In the data rows, zero lies at 7.5, halfway between 7 and 8.
Each row below has a hidden score, from 0 to 30, with 15 about the middle. What is it? The score is a weighted sum of the row's numbers plus the product of two more (or one squared), each taken from its middle value.
array([ 8,  8, 12,  6,  7, 10, 10,  6, 12,  6,  5,  9,  7, 10,  7,  8,  6,  7,  9,  9,  7,  7,  8, 10]) >> 15
array([ 7, 12,  8, 11,  3,  9,  7,  8,  3,  8,  8,  4, 12,  4,  9,  5,  6,  8,  5,  7,  6,  8,  2,  7]) >> 16
array([ 6,  8, 10,  5, 11,  8,  9, 10,  8,  4,  2,  9,  6,  9,  7,  7,  7,  7, 11,  7, 11,  8,  5,  8]) >> 11
array([ 6,  9,  8,  7,  9,  7, 12,  9, 11,  5,  4,  9,  8, 11,  9,  7,  6,  6, 10,  9, 10,  6,  6, 11]) >> 23
array([ 8, 12, 10,  9,  7,  8,  3,  6,  4,  8,  9,  5,  9,  9, 10,  9, 12,  8,  6,  7,  6,  9,  6,  4]) >> 14
array([ 7,  3,  6,  7, 10,  7,  6,  8,  7, 11,  9,  9,  8,  8,  5,  4, 11,  8,  4,  8,  9,  7,  9,  4]) >> 12
array([ 6,  6, 10,  5,  8, 11, 10,  8,  9,  5,  5,  7,  5, 10,  7,  8,  4,  7, 12,  6, 10,  6,  8,  8]) >> 9
array([ 6,  9, 12,  7,  6, 12,  8,  6, 10,  5,  8,  7,  8,  9,  9,  6,  6,  4, 10,  6,  8,  7,  9,  8]) >> 10
array([ 8, 11,  9, 10,  5,  9,  5,  6,  6,  9, 10,  6, 11,  5,  9,  7, 10,  6,  5,  6,  6,  9,  5,  5]) >> 17
array([ 8, 10,  6,  8, 12,  8,  9,  6,  5,  5,  4,  5,  3, 13, 12,  7,  8,  6,  5, 10,  6, 14, 10, 11]) >> 15
array([ 8,  5,  6,  7,  9,  8,  6, 11,  6, 12,  9,  7,  5,  5,  6,  5, 10, 10,  6,  8, 11,  7,  9,  4]) >> 12
array([ 6,  5,  7,  7,  8,  0,  5,  4,  3,  3,  6,  9, 11, 11,  8,  8,  7,  5,  5,  8,  7, 12, 10, 10]) >> 11
array([ 7,  6,  3,  5,  8, 10,  6, 10,  7, 12,  7,  5,  7,  4,  8,  5,  8, 12,  6,  6,  9,  8,  9,  5]) >> 13
array([ 6,  4,  8,  8,  9,  6,  8,  5,  9,  5,  3,  5, 11, 10,  6,  7,  6,  4, 10,  4,  9,  9,  7,  9]) >> 14
array([ 6,  7, 10,  5,  9,  7, 10,  9, 12,  6,  7, 11,  8, 10,  7,  7,  5,  9, 11,  9, 10,  5,  4, 10]) >> 15
array([11,  9,  8,  8,  8,  9, 10, 11, 12,  8,  3, 10,  6, 11,  7,  8,  6, 12,  9, 11,  8,  4,  4, 12]) >> 16
array([ 9,  4,  2, 10,  8,  6,  7, 10,  8,  9,  9,  7,  7,  8,  9,  5, 12, 11,  6,  8, 10,  5, 11,  4]) >> 11
array([ 5,  7, 13,  7,  6,  8,  7,  9, 10,  3,  8,  9,  8,  8,  8,  2,  3,  5,  9, 10,  7, 10,  7,  7]) >> 8
array([ 7,  7,  7,  5,  9,  7, 11,  9, 11,  7,  6, 10,  9,  9,  5,  9,  6, 11, 10,  9,  9,  4,  4, 11]) >> 17
array([ 7,  9, 10,  4,  8,  8, 11, 10, 11,  6,  7, 11,  8, 10,  7,  8,  5,  9, 10,  8, 10,  3,  6, 11]) >> 19
array([ 8, 14,  8, 11,  2,  6,  5,  5,  3, 10, 15,  4,  7,  4, 10,  7,  4,  6,  5,  8,  5,  5,  5,  7]) >> 15
array([ 6,  8,  9,  3,  8,  6, 10,  8, 10,  6,  7, 10, 11,  8,  5,  9,  4,  7, 11,  7, 10,  5,  7, 10]) >> 17
array([10,  6,  5,  6,  9,  5,  6,  9, 10, 10,  7,  6,  8,  7,  0,  8,  7, 10,  7, 12, 12, 11, 11,  4]) >> 11
array([ 5,  6,  6,  5, 11,  6,  6,  5,  3,  2,  7,  7,  6,  8,  9, 10,  7,  5,  8,  6,  8, 11, 11,  9]) >> 11
array([10,  5,  7, 10, 10,  5,  6,  8,  7, 11,  8, 13,  9,  9,  5,  5, 12,  5,  5,  7,  6,  5,  8,  5]) >> 14
array([12,  9, 12,  9,  5, 12,  5,  8,  9,  6,  9,  9,  1,  8,  9,  2,  6,  7,  5, 10,  2, 12,  8,  9]) >> 11
array([ 7,  8,  9,  5,  9,  8, 11,  9, 11,  8,  6, 11,  9, 11,  6,  7,  5,  9, 10,  8, 10,  4,  5, 12]) >> 20
array([10,  8,  8, 10,  8,  8,  7,  7,  6, 10,  9, 10,  9,  7,  6,  9, 12,  5,  5,  7,  6,  7,  6,  5]) >> 19
array([10,  4,  4,  7, 11,  7,  6, 10,  8, 11,  7,  8,  6,  7,  3,  6,  9, 10,  6, 10, 12,  9, 11,  5]) >> 9
array([ 8,  7,  8,  9,  8,  6,  9, 11, 11,  5,  3,  6,  9, 13,  9,  9,  5,  5,  8,  7,  8,  8,  9, 12]) >> 11
array([ 9, 14,  6, 10,  3,  7,  4,  6,  6,  8, 10,  5,  8,  1, 12,  8,  6,  8,  5,  4,  2,  6,  3,  7]) >> 20
array([ 9,  9,  5, 13,  7, 10,  6,  7,  7, 11,  7,  8, 11,  7, 10,  8, 10,  7,  6,  6,  3,  5,  6,  3]) >> 25
array([ 8,  7, 13,  6,  6, 10,  8,  4, 11,  5,  6,  9,  6,  9,  6,  8,  5,  6,  8,  8,  5,  9, 10,  9]) >> 12
array([ 9,  7,  7, 11,  9,  7,  6,  7,  7, 10,  9, 11,  9,  8,  7,  8, 12,  5,  6,  6,  6,  6,  6,  6]) >> 17
array([ 5,  5,  6,  5, 11,  5,  6,  5,  3,  3,  6,  7,  6,  9,  9, 10,  7,  4,  8,  5,  8, 11, 11,  9]) >> 11
array([ 5,  7,  9,  5,  8, 10, 11,  8,  8,  5,  5,  6,  8,  8,  7,  6,  3,  8, 10,  5, 10,  8,  6, 12]) >> 11
array([ 5,  6,  4,  3,  4,  7,  7,  7,  7, 12, 10,  4,  6,  2,  7,  7,  1, 11,  6,  8,  8,  6,  8,  8]) >> 12
array([ 7,  7,  8,  3, 11,  8,  8,  6,  4,  4,  7,  7,  4, 12, 10,  9,  7,  2,  6,  8,  7, 11, 12,  8]) >> 13
array([ 8, 10, 11,  6,  9,  7, 10, 12, 10,  6,  4,  9,  9, 10,  7,  8,  6,  6, 12,  7, 10,  5,  5, 10]) >> 16
array([ 8, 10,  8, 10,  8,  8,  5,  7,  6, 10,  9,  6, 10,  7, 10,  7, 11,  5,  4,  6,  7,  8,  4,  4]) >> 16
array([ 6, 12,  8, 10,  2,  9,  4,  5,  3,  8, 12,  5, 10,  4, 10,  9,  5,  6,  6,  7,  3,  5,  4,  6]) >> 15
array([ 7,  5,  7,  8,  8, 10,  6,  7,  6, 11,  8,  7,  8,  7,  7,  4, 12,  9,  7,  6,  9,  7, 11,  5]) >> 11
array([ 8,  7,  7,  9,  4, 11,  9, 10,  6, 10, 11,  4,  8,  6, 11,  9,  8,  9,  9,  4,  9,  7,  9,  9]) >> 19
array([ 6,  4,  9,  4,  7,  6,  7,  5, 10,  5,  7,  9, 10,  7,  4, 10,  5,  6, 11,  4,  8,  6,  8,  9]) >> 14
array([ 7,  8,  9,  7,  8,  8, 12,  9, 11,  6,  4,  8, 10, 13,  6,  7,  7,  8, 11,  9, 10,  5,  6,  7]) >> 14
array([ 7,  8, 10,  6,  9,  8, 10, 11, 11,  6,  6,  9, 10, 11,  7,  7,  5,  7,  9,  8, 10,  5,  6, 12]) >> 15
array([ 7,  8,  7,  5, 12,  9,  8,  4,  6,  4,  7, 10,  5, 10, 11,  9,  5,  6,  7,  6,  7, 12, 10, 12]) >> 10
array([10,  8,  8, 10,  9,  6,  6,  7,  6,  9,  9, 12,  8,  8,  5,  9, 13,  5,  6,  8,  7,  5,  8,  4]) >> 16
array([ 6,  9, 12,  2,  7,  8, 10,  9, 11,  6,  9, 11,  8,  8,  6,  9,  5,  8, 10,  9,  8,  4,  9,  9]) >> 22
array([ 7,  5,  7,  7,  8,  6,  9, 10, 10,  5,  4,  8, 11, 10,  6,  9,  5,  6, 12,  5,  9,  5,  6, 10]) >> 12
array([ 8,  3,  5,  7, 10,  8,  6,  9,  8, 12,  8,  8,  7,  6,  7,  5, 10,  9,  5,  7, 10,  7,  8,  5]) >> 13
array([11,  6,  5,  7,  9,  5,  7, 10,  8, 10, 11,  8,  5,  7,  1,  6,  8,  7,  8, 13, 12, 11,  9,  3]) >> 15
array([11,  8,  6, 12,  8,  6,  6,  9,  7, 11,  9, 10, 10,  7,  9,  9, 12,  5,  6,  7,  5,  5,  6,  4]) >> 18
array([ 7,  8,  8, 10,  7, 10,  6,  7,  6, 10,  9,  6, 11,  6,  9,  5, 10,  6,  5,  6,  8,  8,  5,  5]) >> 15
array([10,  6,  2,  5,  6,  6,  9,  8,  9, 11, 10,  4,  4,  3,  9,  6,  6, 11,  6,  9,  9, 10,  6,  6]) >> 14
array([ 7,  9, 11,  6,  7,  9, 10, 10, 12,  6,  7,  9,  6,  9,  7,  7,  5,  7,  9,  9, 10,  3,  5,  9]) >> 17
array([10,  5,  2,  8, 10,  5,  9, 11,  8,  8,  9,  9,  4,  7, 10,  6, 11, 10,  6,  8, 10,  7,  8,  6]) >> 14
array([ 9,  8,  6,  7, 10,  5, 10,  6, 11,  6,  2,  6, 11, 11,  4,  7,  5,  7, 11,  6, 10,  9,  7, 10]) >> 10
array([ 6,  9,  5,  8,  5,  9,  9,  8,  5, 12,  7,  3, 10,  4, 11,  3,  7,  8,  5,  5,  5,  8,  4,  8]) >> 17
array([ 6, 12, 11,  8,  0, 11,  7,  7,  6,  5,  8,  3,  8,  4,  8,  1,  1, 10, 10,  6,  3,  9,  8, 10]) >> 9
array([ 6,  3, 10,  7,  6,  7,  6,  5,  9,  4,  5,  7,  9,  8,  5,  9,  6,  4, 11,  4,  7,  8,  9,  8]) >> 17
array([ 7,  4,  8,  8,  8, 10,  7,  8,  6, 11,  9,  7,  9,  6,  7,  3, 10,  8,  5,  7, 10,  6,  8,  6]) >> 12
array([ 8,  3, 11,  8,  2, 11,  6, 10,  8,  6,  9, 10,  6,  9,  6,  6,  5,  3,  6,  9,  3,  9,  7,  7]) >> 15
array([ 8,  3,  5,  6,  7,  5,  9, 10,  8, 12,  8,  6,  4,  4, 11,  6,  6, 11,  6,  3,  8,  4,  5,  9]) >> 22
array([ 8,  4,  7, 11,  8,  9,  8,  9,  6, 11,  9, 10,  8,  6,  6,  8, 11,  7,  8,  7,  7,  5,  8,  7]) >> 19
array([ 7,  6, 10,  4,  7,  8,  9,  8, 11,  6,  8, 11,  9,  8,  5, 10,  5,  8, 11,  7,  9,  5,  7, 10]) >> 14
array([ 9,  7, 12,  8, 10,  9, 10, 11,  6,  5,  9, 11,  8,  7,  6,  5,  8,  3, 11,  8,  6,  2,  5,  5]) >> 15
array([12, 11,  8, 13,  1,  9,  8, 11,  5,  7,  8,  8,  9, 10,  8,  7, 10,  3,  6,  9,  4,  7,  5,  6]) >> 20
array([ 6,  6,  8,  9, 11,  9,  6,  8,  7, 12, 11,  5,  5,  8, 10,  4, 10,  7,  6,  8,  9,  5,  7,  4]) >> 10
array([ 8,  8,  9,  6,  8,  8, 11, 10, 12,  8,  6, 12,  7, 10,  6,  8,  5, 10, 11, 10,  8,  4,  5, 11]) >> 19
array([ 6,  8,  7,  5, 10,  7,  7,  4,  4,  4,  8,  7,  3,  9, 10, 12,  8,  5,  7,  8,  7, 12, 11, 10]) >> 16
array([10,  7, 11,  7,  3,  9,  6,  9, 11,  4,  8, 10,  5, 10,  8,  9,  6,  6,  7, 10,  1, 12, 10,  8]) >> 15
array([ 7,  8,  7,  7, 10,  9, 10, 10, 10,  7,  4,  9, 10, 11,  6,  7,  6,  8, 10,  7, 10,  4,  5, 12]) >> 14
array([ 6,  7, 11,  6,  2,  9,  6,  5,  7,  6, 10,  5,  7,  4, 12,  3,  2,  6,  6,  5,  0,  8,  6,  8]) >> 19
array([ 5,  6,  9,  3, 10,  8, 10,  8,  9,  4,  7,  9,  7,  9,  6,  8,  5,  6, 10,  6, 11,  6,  9,  9]) >> 10
array([ 7,  4,  3,  6,  9,  8,  5, 10,  8, 11, 10,  6,  5,  5,  3,  6,  8,  9,  6, 10, 11,  9, 10,  4]) >> 11
array([ 8,  6,  9, 11,  7,  8,  7,  9, 10,  4,  2,  5,  8, 12,  8,  6,  6,  3,  8,  8,  5, 11,  8, 10]) >> 11
array([ 7,  8,  8,  2,  7,  6,  8,  6,  4,  3,  6,  7,  2, 10,  9, 11,  6,  5,  6,  8,  7, 12, 12, 11]) >> 23
array([ 7, 10, 10,  2,  9, 11,  9,  8, 10,  6,  7, 11,  3,  9,  8,  5,  7, 10,  7,  8,  9, 10,  8, 11]) >> 25
array([ 7,  6,  6,  5, 10,  6,  6,  8, 11, 10,  8,  5,  4,  4,  6,  7,  7, 12,  7, 10, 10, 12, 10,  5]) >> 12
array([ 9, 11,  9, 11,  6,  6,  4,  6,  6,  9,  9,  9, 12,  7,  8,  7, 12,  5,  5,  7,  6,  8,  5,  4]) >> 17
array([ 8,  6, 12,  7,  8,  8,  7,  7, 10,  5,  7, 12,  9, 11,  4,  6,  8,  4,  9,  8,  9,  6, 10,  7]) >> 11
array([10,  4,  3,  6,  8,  7,  6,  9,  8, 12, 10,  6,  4,  6,  4,  5,  9, 10,  6,  9, 11,  9, 10,  5]) >> 12
array([ 8, 12, 10, 10,  4,  9,  4,  5,  4,  8,  9,  6, 11,  6, 10,  9,  9,  7,  6,  6,  6,  8,  5,  6]) >> 15
array([10, 11,  9, 11,  7,  7,  5,  8,  4, 10,  8,  9, 11,  7,  8,  8, 12,  5,  6,  6,  5,  6,  4,  5]) >> 17
array([ 5,  5,  9,  0,  8,  7, 10,  7,  7,  4,  8,  9,  5,  7,  6,  9,  5,  4,  8,  5,  9,  8, 10,  8]) >> 14
array([12,  5,  4,  9, 10,  4, 11,  9,  6, 11, 11, 10,  3,  6,  6,  5, 10,  6, 12,  9, 10,  8,  5,  6]) >> 16
array([ 6,  9,  6, 10,  4, 10,  8, 11,  5, 10, 11,  0,  8,  4, 10,  5,  6, 12,  7,  7,  7, 10,  6,  7]) >> 21
array([ 9,  4,  7, 10, 10,  6,  7,  8,  7, 11,  9, 13,  8,  9,  5,  7, 12,  5,  6,  8,  6,  5,  8,  5]) >> 16
array([ 5,  8,  8,  3,  7,  7,  4,  0,  7,  7,  8,  9,  5,  7, 10, 12,  7,  9,  8, 10,  6, 10, 10,  5]) >> 15
array([ 6,  5,  9,  6,  8,  6, 12,  8, 10,  8,  6,  9, 10, 10,  5,  8,  5,  9,  9,  7, 11,  5,  5, 10]) >> 14
array([ 5,  6,  5,  7, 10,  4,  6,  3,  4,  5,  7,  4,  6,  9,  8, 13,  8,  8,  8,  8,  7, 12, 11,  6]) >> 14
array([ 8,  6, 10,  7,  1, 12,  5,  6,  6,  8, 12,  7,  9,  6,  6,  6,  4,  4,  6,  9,  5, 10, 10,  7]) >> 12
array([ 9,  4,  1,  8,  9,  6,  6, 11, 10, 10,  8,  6,  4,  6,  6,  3, 11, 10,  7, 10,  8,  8, 11,  4]) >> 11
array([ 9, 10,  7, 10,  4, 11,  7, 10,  4, 10,  8,  5,  9,  1,  6,  7,  8,  9,  7,  6,  8,  8,  5,  8]) >> 19
array([ 5,  5,  9, 12,  5,  5,  8,  9,  8, 10,  9,  9,  3,  6, 13,  8,  8,  6, 10, 11,  7, 12,  7,  5]) >> 16
array([ 8,  8,  8,  6, 10,  7, 11,  7, 10,  8,  6,  9, 11, 11,  6,  6,  4,  8,  8,  6, 11,  7,  5, 12]) >> 12
array([ 5,  5,  2,  7,  7,  8,  8, 10,  6, 10, 12,  8,  6,  5,  5,  8,  5,  9,  5, 12, 10,  7,  8,  5]) >> 14
array([10,  9, 11, 10,  6,  8,  6, 11, 11,  4,  5,  7,  5, 10,  9,  6,  5,  3,  6, 11,  2, 13,  8,  9]) >> 13
array([ 9,  6,  9,  7,  8,  7,  7,  8,  6,  8,  8,  9,  5,  8,  4,  9, 13,  7,  7, 10,  8,  6, 10,  1]) >> 15
array([10,  8, 10,  9,  5, 10,  5,  7, 12,  5,  4, 10,  6,  8,  7,  8,  4, 10,  9,  8,  7,  7,  7, 13]) >> 9
array([ 7,  5,  2,  8, 12,  6,  7, 12,  8,  8,  8,  7,  3,  6,  7,  4, 12,  9,  6,  8,  8,  5,  9,  4]) >> 13
array([ 6,  7,  6,  6, 11,  7,  7,  2,  4,  3,  4,  3,  6,  9,  8,  7,  6,  7,  9,  4,  9, 12, 14,  9]) >> 9
array([ 6,  9, 11,  3,  8,  9,  9,  9, 11,  6,  9, 12,  9,  9,  8,  7,  5, 10,  9,  9,  9,  3,  7, 10]) >> 17
array([ 9,  7,  8, 11,  8,  8,  6,  7,  6, 11,  8, 10,  9,  8,  6,  8, 12,  6,  5,  5,  6,  5,  8,  6]) >> 17
array([ 8,  8, 10,  4,  8,  9, 10,  8, 11,  8,  7, 12,  7, 10,  6,  8,  5, 10, 10,  8,  9,  4,  6, 11]) >> 17
array([ 9,  4,  5,  7, 11,  6,  5, 11,  9, 10,  6,  9,  8,  5,  5,  6,  8, 11,  3,  6, 11,  8, 12,  6]) >> 20
array([ 7,  9,  7,  9,  9, 10,  6,  7,  6, 10,  8,  3,  9,  8, 13,  5,  9,  8,  5,  5,  7,  8,  4,  5]) >> 16
array([ 7, 12, 11,  9,  5,  9,  4,  6,  4,  7,  9,  5, 12,  6,  9,  8, 10,  8,  6,  7,  8,  8,  5,  6]) >> 14
array([ 7,  8,  5,  8, 10,  4,  7,  0,  5,  6,  6,  6,  7,  9,  9, 13,  8,  9,  7,  7,  6, 12, 10,  9]) >> 14
array([ 6,  4,  8,  6,  8,  6,  9,  7, 11,  5,  6,  7, 11, 10,  5,  9,  4,  6, 10,  6,  8,  8,  7, 10]) >> 14
array([ 8, 11,  7, 10,  9,  6,  6,  6,  6,  9,  9, 11,  9,  7,  5,  8, 13,  4,  4,  7,  6,  7,  8,  5]) >> 22
array([ 8,  9,  5,  6, 11,  6,  7, 11, 11,  9,  5,  6,  3,  5, 12,  5, 10, 13,  6,  6,  8, 11,  9,  7]) >> 14
array([ 4,  5,  7,  6,  9,  4,  9,  9,  9,  5,  4,  5, 10, 10,  7,  8,  5,  5, 10,  5, 10,  6,  6, 10]) >> 11
array([ 7, 13,  9, 10,  2, 10,  6,  7,  3,  7,  9,  3, 10,  4,  9,  8,  8, 10,  8,  8,  8,  8,  7,  6]) >> 14
array([ 8, 12, 10, 11,  4,  9,  3,  6,  4,  8, 10,  6, 12,  6,  9,  9, 11,  7,  7,  7,  7,  7,  6,  5]) >> 15
array([ 6,  6,  5,  5,  7,  5,  9, 10,  9,  6,  8,  7, 10,  7,  4, 11,  6,  8, 13,  8, 11,  2,  6,  9]) >> 16
array([ 4, 10,  7,  7,  8,  5,  4,  3,  6,  5,  7,  7,  8,  9, 11, 14,  9,  7, 11, 10,  8,  8,  9,  7]) >> 22
array([ 6,  6,  5,  6,  8,  3,  6,  1,  4,  4,  6,  6,  6,  9,  8, 12,  5,  6,  7,  6,  6, 12, 10,  9]) >> 12
array([ 8, 13,  7, 10,  3,  9,  8,  8,  5,  9,  9,  8, 11,  4,  8, 11, 10,  8,  7,  6,  5,  4,  7,  4]) >> 19
array([ 9, 10,  9, 10,  7,  9,  7,  7,  5,  9, 11,  9,  8,  5,  5, 10, 12,  6,  6,  8,  9,  6,  8,  5]) >> 18
array([ 9, 12, 10, 10,  7,  5,  3,  5,  6,  8,  9, 10, 11, 10,  8,  9, 12,  6,  5,  8,  4,  5,  7,  2]) >> 14
array([ 6,  6,  9,  2,  7,  6,  9,  7, 10,  6,  9, 11, 10,  7,  5, 10,  5,  8, 11,  6,  9,  4,  8,  9]) >> 14
array([ 9, 10,  9, 11,  5,  9,  5,  7,  5,  9, 10,  7, 11,  5,  7,  8, 11,  5,  5,  7,  8,  8,  5,  6]) >> 18
array([ 8,  4,  9, 10,  5,  5,  3,  8,  9,  2,  5,  6,  9,  8,  6,  8,  5,  1, 10,  5,  5, 11,  9,  8]) >> 20
array([ 6,  7,  7,  6, 10,  7,  6,  3,  4,  4,  6,  6,  5,  9, 10, 12,  8,  6,  7,  7,  7, 12, 11,  9]) >> 12
array([ 8, 10,  9, 12,  0, 12,  9, 10,  4,  8,  9,  5,  8,  4,  8,  9,  7,  8,  9,  7,  5,  7,  7,  9]) >> 19
array([ 8,  4,  8,  7, 10,  6,  6,  8,  6, 10,  9, 11,  8,  7,  3,  5, 12,  7,  6, 10, 10,  5, 11,  5]) >> 15
array([10,  9,  8,  7,  9,  8, 11,  9, 12,  9,  5, 11,  6, 12,  6,  7,  6, 12,  9, 11,  7,  4,  4, 12]) >> 21
array([ 8,  8,  8, 11,  8,  9,  6,  8,  6,  9, 10,  9,  9,  5,  6, 10, 12,  6,  6,  8,  8,  6,  7,  5]) >> 18
array([ 9,  5, 12,  9,  8,  9,  4,  8,  9,  5,  9, 11,  8, 12,  6,  5,  8,  3,  7,  7,  5,  7,  9,  4]) >> 14
array([ 8,  4, 10,  8,  5,  6,  5,  7,  9,  3,  7,  6,  8,  7,  6,  8,  5,  0,  8,  6,  3, 12, 10,  8]) >> 20
array([ 8,  9,  7, 11,  6,  8,  8,  7,  6, 10,  8,  9, 11,  4,  6,  9, 11,  5,  5,  5,  7,  6,  6,  5]) >> 21
array([ 7, 13, 11,  9,  4,  8,  3,  5,  3,  7,  9,  4, 13,  7,  9,  8,  9,  9,  5,  7,  7,  9,  5,  6]) >> 13
array([ 7,  5,  2,  4,  8,  8,  7,  8,  7, 12, 10,  4,  3,  3,  6,  5,  6, 12,  6,  8,  9,  7,  7,  8]) >> 13
array([ 5, 10,  8,  5,  7,  6,  4,  0,  8,  7,  9,  9,  6,  8, 11, 14,  8,  9, 10, 11,  7,  8, 10,  7]) >> 27
array([ 6,  6,  5,  5,  6,  4, 10, 10,  9,  9, 10,  8,  7,  4,  6,  9,  6, 10,  4,  9, 13,  6,  8,  5]) >> 16
array([ 5,  8,  7,  4, 11,  9, 11,  5,  9,  6,  3,  9,  3, 10,  7,  5,  6,  6,  7,  4,  8,  9,  7, 11]) >> 15
array([ 6, 10,  7,  5,  7,  4,  6,  1,  8,  5,  9, 10, 10,  7,  9, 14,  6, 10, 12,  6,  7,  4, 10,  9]) >> 12
array([ 7, 12,  8, 12,  4, 11,  6,  8,  5,  9,  9,  3, 11,  4, 12,  7,  6,  8,  8,  4,  5,  7,  4,  7]) >> 24
array([ 9,  5,  4,  7,  7,  6, 10,  7,  5, 12, 14,  8,  4,  4,  5,  7,  5,  7, 10, 12,  9,  7,  5,  5]) >> 15
array([ 7,  7,  3,  5,  9,  6,  9,  8, 10, 10,  7,  5,  4,  3, 13,  5,  7, 13,  6,  5,  8,  8,  8,  8]) >> 15
array([ 9, 10,  8, 11,  7,  8,  6,  7,  5, 10,  9,  9, 10,  7,  9,  8, 11,  6,  6,  5,  5,  6,  4,  5]) >> 18
array([ 7, 13,  9, 10,  5,  8,  5,  6,  5,  8,  8,  2, 12,  6, 12,  4,  7,  8,  4,  6,  5, 10,  3,  7]) >> 14
array([ 7,  8,  8,  4, 10,  8,  7,  1,  5,  5,  9, 10,  3,  9, 10, 12,  7,  8,  7,  9,  6, 11, 11, 10]) >> 14
array([10, 12,  9, 13,  7,  5,  4,  9,  5,  5,  8,  9,  9,  9, 10,  6, 14,  6,  7,  7,  4,  6,  7,  5]) >> 14
array([ 8,  4,  2,  6,  7,  7,  8,  9,  7, 11, 11,  8,  5,  5,  8,  7,  8, 10,  4,  9, 11,  7,  8,  7]) >> 15
array([10,  9,  7, 10,  7,  8,  8,  8,  6, 11,  7,  9, 10,  6,  5,  7, 12,  5,  5,  7,  5,  7,  4,  3]) >> 20
array([13,  5,  2, 10,  8,  5,  8, 10,  7, 10, 10,  9,  5,  8,  2,  5, 10,  6,  9, 14, 10,  9,  8,  3]) >> 17
array([ 6,  6,  6,  4, 10,  6,  7,  3,  4,  4,  8,  7,  5,  8,  8, 12,  7,  5,  8,  6,  7, 12, 11,  9]) >> 13
array([ 6,  4,  8,  6,  7,  7,  7,  6, 11,  5,  6, 10,  9,  7,  4, 10,  5,  7, 11,  6,  8,  7,  6, 10]) >> 14
